Rotation paths and how fast each direction turns (deg/step)
Each turn is a multiple of 5 degrees from 10 to 175, or 0.
Each row of a path follows its step; steps can be skipped.

step 5: [-61   6 -33 -12 -33  28  12  18 -25 -14   6   8  37  22 -10   0   0 -21
  25 -12  16  -7  29 -10   5 -10 -13  -7 -22   5  27 -16  -1   4  -4   9
  17  27 -24  16 -11  18 -11   8 -18]
step 6: [-11   0 -29  22 -15  -3  35  20 -22 -14 -21  -1 -22 -12  10 -37  -1  31
 -27  -9  33  12  -4   0  -5 -52 -11  -6  12  27   7  -8  38   9   2 -16
   3  15  25  16  19  16  12  -8 -18]
step 8: [-51  -5 -10  11   9 -15   0  25   3 -12 -31  14  38  -4 -12   1   9  13
 -10 -10  25 -11  -9   4 -19 -13  24  34 -10  -9  14 -26 -26  12   7   9
  22  10  -1 -29 -40  -4  25  33 -32]
step 9: [  5  11 -17  21 -37 -21  36  -7 -20  -4  -4  12  11 -10 -17 -23  15  24
 -31  14   5  -9 -10  30 -10   5  -6  -1  12 -22 -29 -45  47  15 -10 -14
  -7  17 -12   9 -15 -36   0  20   9]
step 10: [  2 -32 -28  16 -40  18  10   4 -10 -20 -22  -3  21   0 -31   0  27 -49
  20  10 -16   1  10  -9  11 -27  38 -10  11  13  18 -11   6  15  -1   8
   3   3 -41   3 -17  -3 -37   2  17]
step 15: [-21 -18 -13   6 -37   4 -12 -20  -9 -13  -7  -7 -19 -11 -35  -5  40  -2
  13 -36  14   3   5   3 -28  15  25 -11 -24  25 -10 -16  -8  -1 -13  22
 -37 -13   1  -7 -35 -17 -35   9  32]
step 17: [  7   2 -35 -20 -16  -8  19  -6 -18 -15 -23 -18  -1  10   1 -40  -6   9
  47   2  -7  25 -10 -23 -31  -2   1 -16  12   0 -38 -16  24 -22   0 -29
  11  -2  11  29 -22  -1  -9 -21 -34]
step 19: [  3  12  22 -17 -25   0  17  13  18  -7 -12  26  17  -7 -12 -26   3  11
 -23 -10   9  -8 -30  22 -11  -8  16  -1 -42   9 -38   0 -33  39  -1  -2
  36   7  21   7   0  22 -17   8 -42]
[ 8 -5 -3  7  3  6 -4  4  1  0  6 -3  6 -4 10 -2  4 10 -5 -1  8 -3  6  5
  3 -3  4  0  3  6  5  2  6  2  5 -5  0 -9  4 -8 -6 12  9 13  2]  145
[  7   0   6   9  -8  -1   5   6   4   6  -3  -8  -6   7  -4  -4  -1   1
  -9   0  -8   5   0  -7   3   4   9   0   6  -6  -1   9   2  10   2  -1
   4   0  -4  -8   6  10 -13  -1  -5]  115
[  1   8   2  -1  -4  -2   3   8   0   4   4   1   6  -2   0  -4  -2   3
   4   7 -13  -3  12   3  10   7  -3  -6 -10   5  -5   7  -3  -1   3  -5
  13   5  -1   8  -4  -3  -1   7   9]  155
[  5   0  -4 -12   0 -11   4   5 -11  -5   3   7  -9  -7  -1  -6  -4   7
  -2   0   3  -7  -4  -3   4   3   7   7   0 -10  -1   2   2   7  -3  -8
   6   3  12   2   2   3   7  -6   0]  135
[  5  -8  -4   4  -2   2  11  -4   5   3   6 -17  -8  -4   7   4  -7   3
   1  -3   2  -6  -4  -4  -3   3   3  -7 -10  -1  -7  -5  11  -2  -2  -1
   4  -3   1  -1  -3 -13   0  -4   4]  135
